Families of rows that turns and mirrors carry onto each other, the same ones carrying the whole set onto itself: the rest of each named row's family, in list order:
5 families of 8 rows:
nudor: [-10 -28  -7   4  11  28  14 -23  12   7   3   5]
kuvi: [ -6  24 -28 -23   1   4  11   3  -8 -16  17   4]
rila: [ 13  17 -16  -4   8   6 -22   8  12 -24  18   9]
zav: [ -4 -30  24  19   5   1  17  -5 -13  -3   7   6]
dekog: [ 11  34   0 -21  -4   1  -4  -3 -18  -1 -11  -3]
Zivum: [  6  32  -4 -17  15   4 -10   4 -25  -9   6  -3]
Zom: [-10 -31   7   3  25  -4  10 -10  14 -13 -17  -1]
suve: [ -3  21 -32   2   3  -5   2  21  -2 -11  13  13]
Vuma: [-11 -32   1   1  13  24   4 -17  18   3  -2 -10]
zofug: [ 20  24 -16 -11   9  11 -21   4 -14  -8   2  14]
Moru: [ -3 -26   5   3  29   3  10 -19   8  -9 -17  17]
ruf: [  5 -35  10   5  25 -10  15 -13  -5   3  -8   3]
zoki: [  7 -28   6  15  17 -27  15 -13  -8  -4  -2   7]
Kuvo: [ -9 -28  14  31   0   7  -6  -5  -5   5  -9   3]
Nit: [  7  16 -24  -3  -8  -1  13  15   9 -15  26  -7]
sudot: [-16 -32  13  10  -5  16   2 -22  -1   2  14   7]
Bired: [  6 -24  17  27  -1   4   6  -7 -17   3  20   4]
kav: [  1  27 -24  -1  -6   4 -14  10   2 -23  14   8]
Bub: [ 13  33 -12 -13   3  -4   2   6  -7  -1  -6 -22]
tuku: [  8  28 -13  -1  12  15 -25  15  -7  -2   7   8]
lalot: [  8  31 -19  -8   7   1 -28  -2  -4  -6  -1  -7]
gero: [ -2  27 -20 -16 -17  -7  18   1 -13  -5   3   0]
lovuf: [-19 -28   9  24   4  17  -1  -6  -5   7  12 -12]
supom: [  2  35   1 -20   2  10  -9   2  -3   4 -10 -10]
vomur: [  0 -25  13   3  -7  24  -2 -29   7   6  14   1]
nelu: [-10 -29   6  17  -4  18   1 -16   7  15 -11  -9]
kenu: [  8  18 -36  -6  -5   3   2   8  -9 -11  16  17]
fute: [-10  29 -18 -18  -7 -10  19   9   3  -4  -5  -6]
Zeda: [-18 -27  15  26  15 -11   6   0  -9  -9  -3  -2]
vef: [ -8 -37  -2  -3  15   5   0 -30   7   8  -1   4]
nufu: [-19 -20   9  24  -1  16  13 -15 -14  14  10  -3]
depu: [ -5 -35  -2   9   6   6  15 -12  18   3 -19  -1]
dud: [ -4 -33   6  25  10  -4   7  -1   6  -7 -17  11]
tota: [  2 -29   1 -10  10  -6   7 -35  15  -2  -7   4]
tano: [ -4  33  -7 -23  -2   7   9   1 -20  -7  11 -10]
sove: [  6  29 -17  -5 -10  -1  16  17   0 -19   8  -7]
kanu: [  4  23 -25 -17  19   1  -9   6 -14 -18  13  11]
gusa: [  3  27  -6 -11  -7 -16   9   3  -4   1   6 -28]
Nis: [-12 -18  21  22  18 -10  10 -11 -18  -2 -10   9]
Duko: [  9  28   3 -12   9  -8 -28  -5  -2  -8  -2 -12]

Which other rows belong to the same family as tano? kuvi, Zivum, Kuvo, nelu, depu, dud, kanu
Which other rows belong to the same family as zav? ruf, sudot, kav, Bub, lalot, vef, sove
Which other rows belong to the same family as Bired? rila, zoki, Nit, vomur, tota, gusa, Duko
Which other rows belong to the same family as Vuma? dekog, Zom, zofug, gero, lovuf, kenu, Zeda

Families of rows that turns and mirrors carry onto each other, the same ones carrying the whole set onto itself: the rest of each named row's family, in list order:
10 families of 3 rows:
Fes: [-16  12   9  36  36  11  47 -42 -11  21   3   1  45  12  -3  24 -28 -19
 -25  19  -8]
nuked: [ 20  -6  -7  52   4 -29  24 -26 -47  36 -17   9  22 -16  -7  42   0 -30
 -27  12  -8]
tafa: [ 27   5 -19  -5  25  -5  33 -22 -34  -4 -26  16  31  -2 -11  -8  -2   3
  -1   6  -4]
Tezig: [ 25 -14  17  55 -17 -13  38 -15 -51  35 -12   0  12 -17 -14  11   6  -7
 -25   7 -14]
Momam: [ 14  13 -22   8  24 -13  37 -35 -30   2 -13  12  10 -10  -4 -18  -3  20
  -2   4 -10]
gosu: [-30  13  11  19  35  23  41 -28 -13   8 -10  -4  35  -7 -22  20 -25 -14
 -15  16  -9]
daz: [ 12  17 -29  33  32  -9  34  -7 -45   9   5   3  29 -26 -14 -15   1  15
  -7   2   6]
zek: [  9  -8  17  67  -6  -7  37  -6 -59  17  -6   0   9 -10  -4  23  12 -11
 -33  17 -18]
bine: [  2 -19  15  59  -9 -17  36  -4 -55  37  -9   7  23  -6  -9  15  -6 -15
 -38   0 -29]
nifo: [ 19   7 -44  20  24   0   7 -30 -41   2  -3   7  25 -11 -17  -2  10  -4
  -6  12 -12]
Nemak: [ 12  20 -24  13  20 -12  38 -21 -50  -1  -8   6  18   8   4 -27  -4   7
  -6  21  -6]
sivo: [-31  -2   6  12  15  12  47 -31 -15  24  -9  -3  41   3 -16  26 -19 -24
 -25  20 -21]
Nupe: [ 14   7 -32  12  29  -2  15 -23 -33  -2  -3  10   1   5  -1  -9  -2  13
 -19  -2  -1]
tiz: [ 13  -4   8  63   4 -11  11  -9 -47  34 -10   7  19   1  12  23   4 -15
 -47   2 -16]
Netu: [ -7 -13   9  33  33  24  46 -32 -19  20  -9  -8  30  16 -27  24 -40 -17
 -22  10  -2]
Punu: [-17  22   6  11  20  -6  58 -38 -29  26  -5  18  35  12 -28  30 -20 -20
 -24  27 -10]
Lopom: [ 12 -17  26  55   5 -15  33  -4 -68  30 -15   5  24 -14  -2  13   7 -12
 -33   5 -16]
nat: [-30  -3  10  25  20  16  41 -38 -18  18 -25 -14  20   2 -27  21 -35 -14
 -31   7 -13]
tek: [ 18  -8   8  37 -22 -22  17   1 -44  38 -12   6  23  -9  -9  16   0 -12
 -35  -4 -16]
Zil: [ 31  23 -26  12  14 -18  37 -16 -49   0 -22   8  12   3  -2  -9  -3  11
  -6  10  -1]
tuf: [-25   9  15  38  38   7  46 -28 -21   8 -25  -3  26   9 -14  25 -43 -11
 -18  12  -7]
gofib: [  0   1   7  32   8  -7   8   7 -49  49 -10  -1  21 -20 -10  27  10  -3
 -37   5 -18]
rubo: [ 16  18 -24  27  23 -12  34 -15 -41  -6   2   2  17   2  -2 -21 -10  24
  -5   3  -7]
dipu: [ 35  10 -26  26  29   4  29 -23 -43  -7 -11   5  29  15  -1 -16   2   1
 -13   3   8]
zadug: [ 18  -8 -26  16  23  -4  38  -1 -45  11 -22  20  31   5 -22 -28  -7 -13
  -4   4   3]
Dal: [ 21 -12  11  56  -3 -17  40 -19 -42  42   2  17   6  -5   6  28   9 -12
 -24  15 -14]
mik: [-32  22  24  27  26  12  33 -29 -23  18 -13  -5  33   8 -21  21 -35 -14
 -21   7  -3]
vuli: [  3  16   1  62  -5  -3  38 -13 -66  32 -21   2  13  -1 -20  36  11 -13
 -30  14 -11]
lapu: [-16  -3 -18  35  26   3  36 -41 -20  29  -6  -4  49  12 -30  22 -35 -24
  -9  -3 -11]
dufet: [-25   8  -9  42  41  -1  43 -29 -31  19 -26  16  32   4 -24   9 -49 -15
 -23  20 -20]

Which other rows belong to the same family as gosu? bine, Zil
Which other rows belong to the same family as gofib? Punu, zadug
Which other rows belong to the same family as dipu? Fes, tiz
Which other rows belong to the same family as nuked? nifo, lapu
Which other rows belong to the same family as dufet? daz, vuli
Which other rows belong to the same family as Dal? Nupe, Netu
Which other rows belong to the same family as sivo? tafa, tek

Families of rows that turns and mirrors carry onto each other, the same ones carrying the whole set onto itself: the rest of each named row's family, in list order:
5 families of 3 rows:
B: [-42 -20  -9  -8 -20  11  16  -5  16   8   0   9  -9  -7 -13 -29   3  21]
Y: [ -6   1   0  17   1 -20  32   6   2 -12  30  -6 -11  -6 -23  34   3  14]
C: [-25 -19 -33  -2 -26  17   6  10  10   7   1  -2 -16 -11 -32 -14  15  20]
H: [  7 -20  11  25 -14   8  -4 -16  15  -2 -11  44  -2 -14 -31 -15 -29  20]
J: [ -1 -26  14  42  -6 -22   5  -3  19  22 -25  20 -19 -15 -30 -18 -22  12]
D: [  7  -5  25  45  -4  -4  -1  -2  12  -2 -27   7   0  -9 -31 -15 -26  20]
E: [ 10   0  -2  21   4 -30   7 -29 -13  -2  13  -6   2   3 -25  26  -1  16]
Q: [  6 -13  20  34 -26 -17   6  -1  12  11 -20  24 -12 -16 -52 -24 -17  13]
M: [-31 -26 -25   2 -23   4  24  13   3   6  -4   2  -1 -27  -3  -4   3  33]
V: [  8  14   6   3  12 -15  21  -1 -13 -11  10   5 -24 -18 -18  24  -9   0]
L: [-11 -32 -24 -13 -25   8  21  -4  14  16   3  -4 -16 -12  -1   2   0  28]
K: [  7  26   3   8  -7 -21   9   4 -12   4  20  -7 -12 -11 -27  21   1   3]
S: [ -6 -17  22  41 -11   0  -4  -7   2   0   3  28 -19 -17 -31 -27 -33  29]
Z: [  4   3  15  11  12 -31   2  -3  -8 -10  12  -6  -8  -3 -18  20  19  25]
P: [-42 -24 -33  -8 -10   6  -2  -6  13  -5  -2  -3 -11 -16 -31  -4   1  23]

Which other rows belong to the same family as M? S, Z
Which other rows belong to the same family as K? C, Q
Which other rows belong to the same family as L? H, E
Which other rows belong to the same family as J? V, P

Families of rows that turns and mirrors carry onto each other, the same ones carrying the whole set onto itself: the rest of each named row's family, in list order:
4 families of 8 rows:
Sisul: [ -9  -7 -38 -13  -4  -8 -38   2   4  11  -1 -11   3   4 -19  -1   7   2
  11  -7]
zap: [ 24 -13   4   8  19  13   3 -20  11  -5  16  18 -19 -21  12   7   9 -11
 -18  -5]
remak: [ 12   4 -22  -8 -26   0   7  -1 -10 -25  20   5   3   1 -18  -9  -5  -8
  25 -15]
belad: [ 10   8   4 -13 -27  -7  11 -16 -26  17  23  -6 -11 -13   9  -6 -10  12
   8  -1]
Dosi: [-19  -1 -19   1   6   0 -23  -2  19  -7 -15  -9  19 -15 -19  12   8  17
  -4 -18]
zogu: [ 22   4  32  -2   0  28   9  18  11  -2   3 -10  -7  18  10  -5 -17  -5
  13   9]
soga: [ 29  -9  31  14 -13  10  18  13   7  -7  18   1 -17   8   9 -16  -7   1
 -11  -3]
Sudo: [ -1   7  14   5 -21  -4  -4 -17 -17  24  -1  -8  -9 -24   3  12  -4  12
   0 -26]
zoz: [ 27  -4  15  -7 -15  11  21   2 -14   6  14   7 -23  20  10 -13  -6 -16
  -5  22]
bim: [-28  -3   1  -9 -14   1  24  16   3   5  -6  -3  -4  28   6  -2   5  18
  21  -9]
buf: [-26   0  20  -7  15  -5  -1   7   3  30 -14  -4 -14   4  15   4  17   7
  -8  -5]
burez: [-16 -13   7  10  28  20 -10 -16  16  21  10  -2 -19  13  13  -1  -1   4
 -12   6]
geba: [-12 -16  -8   2  14  23  -3  -4  13  26 -36   3 -15   4  12  -7   5  -5
 -15  11]
veg: [-11  -3  15 -17 -23   1   2   1 -10  39  10   4  -5 -22  -9   8  -9  -3
 -10 -13]
bir: [ 24   7 -12 -16 -38  -9   9  16 -12 -21 -11   0  14  -7 -22   0   3  -3
   4  -1]
paduz: [  1 -14   4  -2 -32  -9  -6 -17  -6  23   5  14  -8 -13   2 -18   1  21
 -18 -19]
Pilo: [-26   4   7 -13 -18  17   0  15   9  11   4 -12  -8  26 -14  -2 -25  22
   9   3]
fet: [ 17   2  34   7  -4  20  36  -2   0 -10   0   8  -8   2  10   1  -4   0
 -20   9]
setud: [-14 -10 -35  -5  -9 -17 -12 -20  -6   1  -3   8   3 -12 -20   5  19   7
 -23  -5]
Sazus: [ 21  11   4  -8 -23 -11   0   2  -9 -26  36  -5  10   2 -21   6  -3   7
   7  -6]
vitu: [ 35  -2  -5   3   5  12 -25 -17   2  -4   5   0  -2 -22 -14   2  -2 -17
 -31  13]
nabit: [ 15 -10 -11  19   9 -11 -11 -18 -22  -7   0  10  -6 -13   1  17  -2 -26
 -20  -3]
Sul: [ 20  -3 -19  10  13  11  -4  -2  14 -39 -10  -7   0  29   0  -8  12   3
   1  17]
Naro: [ 34  -5 -24   1 -24  17  -1  -7   1 -30  13   2   9   3 -23  -5 -15  -5
   0  10]
Zuke: [ -7   4   8 -26 -17  22   9  17  26   7  -1 -13   2  19 -10 -17   5  27
  11   7]
bisu: [  6   9  -8  -5  22  22   4  16  11 -23  -5 -17   3  20 -11  17   2 -19
  10  23]
sila: [ -3  -9  19   2  18  12  -9   0  14  25 -20  -7  -8   5  10  10   7   9
 -34  19]
gofe: [  9 -12 -17 -10  12  16   1  17  21 -23   0   4   4  30 -12 -13   6 -10
  -9  30]
duvi: [ -2 -12  -9   7  17  18 -14  15  30 -17 -23   3   7  19 -19   6  12 -11
 -17   5]
leto: [ 34 -10 -11   7   9  -5  -2 -16  -5 -12  -6   9   3 -20   5   1  28 -20
 -17   1]
nefis: [-22   4 -35 -20   4   1 -20 -15  -2   7 -18  -3  12  -2 -18  15   9   1
   2   8]
Dudem: [-16   8  -8 -14 -27  -2  -4  19  -6   4 -17 -21  14  26 -21  -7  -7  13
   9   9]

Which other rows belong to the same family as buf? zap, belad, zogu, setud, Naro, duvi, Dudem
Which other rows belong to the same family as vitu? Dosi, zoz, bim, burez, bir, paduz, bisu

Families of rows that turns and mirrors carry onto each other, the same ones carrying the whole set onto itself: the rest of each named row's family, in list order:
6 families of 5 rows:
sasip: [ 20 -11 -14 -17  15   5  26  15  -1   6 -19 -35  40  13 -45 -10 -13  19
 -26  14  22 -17 -13  26  11 -16 -14]
feda: [-20  -4   5   8  15  -6  34  47  13  -1   4  -7  -3   7 -39  14  28 -21
  11   8  13  -1 -12 -35   6  -8  -7]
Pufe: [  5 -19  18  -8  -3 -17  -4  38  -5   9 -27 -25  27  25 -18 -45  12  15
 -44   3  18 -11 -29   6  -3 -34 -25]
Fovur: [-14   2 -29  -9  21   0  38  11   6  -8  -4 -13  20   7 -48  11   4  -3
  10  15  -8 -14   0  -3  -5   3  -2]
Veli: [ 16  -9 -13  -6   7   6  30  25   1   9 -17 -43  46  27 -45  -9  -6  24
 -16  16  13 -15 -11  22  15 -12 -26]
Sog: [ 24 -11  -6 -14  13   1  29  25  13   6 -21 -38  40  20 -49 -15  -1  22
 -22  14  13 -29  -9  24  17 -13 -16]
fego: [-14   0 -29 -16  28  -3  44  10   7  -4  -5 -17  14  13 -45  14   0   5
  17   5   0 -14  -8 -13  -1 -16  -7]
mabi: [  7  -9  13 -15   1 -23   4  43   4  18 -26 -21  17  30 -24 -47  12  18
 -43  -2  13  -7 -17  23  -9 -28 -26]
negev: [-23   3  21   2   3 -14 -13  61  -8   8  12  13  -9   1 -46 -24  25  -6
 -24  16  25   3 -12  -6   4 -21  -2]
ter: [ -8   6 -32 -13  27 -15  23  13   5 -10   2 -18  18   6 -45  10   1  14
  16  15   2 -17  -8  -6  -7   1   6]
betik: [-23   5  28  -3   9 -25 -18  57  -8  16  -3   4 -19  19 -40 -29  18  -7
 -27   7  17   7 -11   4  10 -18 -11]
Sevik: [ 29  -4  -6  -8   8  -7  33  32   7   3  -7 -51  38  21 -45  -7  -4  24
 -23  12  17 -21 -13  15  16 -24 -16]
Fovup: [ 20 -13 -10 -21   9  -6  30  26   2   5 -21 -46  48  28 -42 -13  -4  18
 -18  20  16 -22  -9  17   4 -14 -17]
runiz: [ -2  -9 -32 -10  25  -6  35  11  16  -2 -13 -18  23  13 -47   8   1   5
  20   9  -4 -15  -8   7  -1  -2   1]
nuz: [ 10 -16  11 -13   4 -19   2  37  -9  16 -19 -16  11  24 -13 -40  17  25
 -39 -12   5 -13 -26  17 -15 -32 -15]
nud: [-25   1  18   0   0 -23 -20  63   9   9  -2  11  -9  13 -41 -37  20  -4
 -31   6  13   6 -10  -2  -4 -22  -1]
rek: [  8  -8  15  -9   0 -20  -5  35   1  18 -32 -18  16  26 -20 -42  18  24
 -39 -11   9  -9 -33  14   1 -25 -26]
lusuf: [-25   1  15   7  10 -12  19  40   5  -7   5  -5 -10   7 -39   8  21 -28
   2   5  10   6  -5 -37  10 -11 -18]
sidad: [-19   5  22  -2  -7 -26 -21  50  -2  10  -1  12 -17  19 -49 -27  13   0
 -26  10  16   8 -16  -2   9 -27  -1]
Zuf: [-18   4  13  -1  10  -9  21  49   4 -10   4   2 -11   3 -40  28  21 -17
  -4   8  10   8  -7 -33   8 -12 -13]
zemi: [-18  -1  12  10  20 -20  25  44  12 -10   3  -2  -9  10 -27  20  19 -16
  -7  -3  13   3 -11 -37  12  -8  -9]
buvar: [-25   8   7   4  17  -6  13  60   9  -2   8  -6 -11  11 -41  20  16 -19
   8   4   8   8  -9 -26  18  -7 -15]
Lig: [-11   5 -23 -15  18  -2  40   9   6  -4  -6 -20  21  10 -43  20   0  -1
  12  16  13 -12   0 -10  -6   2   3]
nofu: [ -2 -19  10 -12  -7 -19   9  34  -5   9 -27 -16  16  30 -23 -45  13  27
 -39 -10  15 -11 -20  23  -5 -34 -26]
zab: [ 25 -10  -8  -9  11 -12  18  24   3   5 -22 -39  45  24 -42 -12 -10  23
 -23  10  11  -9 -16  30  21 -25 -27]
rora: [ -2  -4  14  -7  -4 -24  -4  34  -9   7 -16  -7  14  19 -14 -43  14  22
 -45  -5  16  -4 -22  14  -3 -44 -25]
vube: [-19  -3  22  -3   2 -21 -21  58 -10  10  -3   8 -10   8 -53 -33  20  -3
 -28   6  25  13 -10   4   4 -18 -13]
Rakov: [ -5  -1 -23 -15  24   2  34  10  11  -5  -3 -14  18   9 -40  12   5   8
  21  19   3 -22   0 -14 -11  -6  -7]
Miz: [-32  11  12   3  20 -16  27  41   0   1   0   0 -11  10 -45  16  19 -19
  -2   7  12   8  -6 -36  11 -13  -7]
gir: [ -9  -4  24   5  13 -24 -21  60  -5  18   6  11 -11  17 -54 -28  10   2
 -28  15  20   4 -12  -4  11 -21   1]

Which other rows belong to the same family as Veli? Fovur, lusuf, nofu, vube
Which other rows belong to the same family as sidad? Sog, rek, Zuf, Rakov
Which other rows belong to the same family as zemi? ter, Sevik, nuz, gir

